Some points, each followed by its number:
[-0.34  0.33  1.02 -0.49  1.49  0.16  0.5   0.  ] 0
[-0.34 -0.33  0.52 -0.49 -0.17 -0.35 -0.5  -0.67] 1
[-1.67 -1.5  -0.32  0.34 -0.84 -0.68  0.66  0.  ] 2
[ 1.    1.5   0.85  1.5   1.83  1.67 -0.83  0.33] 3
[-0.84 -1.16  1.19  1.17  0.33 -0.68 -0.5  -0.5 ] 4
[-0.17 -0.33  2.36 -0.16 -0.34 -0.01 -0.33  0.83] 5
[-0.5  -0.66  0.02 -1.32  0.16 -1.19 -0.33 -0.84] 6
[ 0.    0.17 -1.16  0.84  0.   -0.35 -1.82  0.33] 7
[-0.5  -0.5  -0.65 -0.49 -1.   -0.68  0.5  -0.34] 8
[ 0.83 -1.16  2.19  2.    0.5  -0.35  1.65 -0.5 ] 9
[ 1.49  1.66 -1.49 -0.49 -0.67  0.49  0.83  1.49] 10
[ 1.99  3.16 -0.15  0.67  1.49  0.83 -0.5   1.83] 11
[-0.67 -1.16 -0.15 -1.49 -0.34 -1.02 -0.66 -0.5 ] 12
[ 0.   -0.5  -0.65 -0.66  0.16 -0.18  0.99 -1.  ] 13
[-0.5   0.33  1.02 -1.82 -0.5  -1.35  0.33 -0.17] 14
[0.   0.33 0.02 0.67 1.16 1.17 0.99 0.  ] 15
[-2.   -1.33  1.02 -0.33 -1.5  -1.52 -0.66 -0.84] 16
New points follow, each followed by the numbers of its three nearest points above by angle, seen from the average point of the numbered points, nearest first.
[-1.   -0.66  0.18  0.67  0.16  0.16  0.    0.33] -> 2 4 15
[ 0.83  0.66 -0.65  1.17  1.16 -1.02 -1.32 -0.17] -> 7 11 3
[-1.17 -0.83  0.69 -1.49 -0.34 -0.01 -1.82 -0.84] -> 1 12 6
[-0.5  -0.66  0.35 -1.15 -1.   -0.68  0.17  0.  ] -> 12 8 14
[ 0.16  1.99 -0.82  1.17  1.83  1.84  1.65  1.16] -> 15 11 3
[-0.5   0.17 -0.65  0.34  0.5   0.83  1.49  1.  ] -> 15 10 11
[ 0.33  0.17  1.52  1.5   0.66 -0.01 -2.31 -0.17] -> 3 4 7
[ 0.33  0.   -1.16  0.01  0.83 -0.01 -0.17 -0.17] -> 7 13 10
[ 0.5   0.   -0.15 -0.66  0.   -0.18  0.   -0.5 ] -> 13 6 10
[ 0.33 -1.    1.86  0.01 -0.84 -0.51 -0.5  -0.17] -> 5 16 4
[ 0.66 -1.    0.02 -1.15  0.83  0.33 -0.83 -0.34] -> 12 6 1
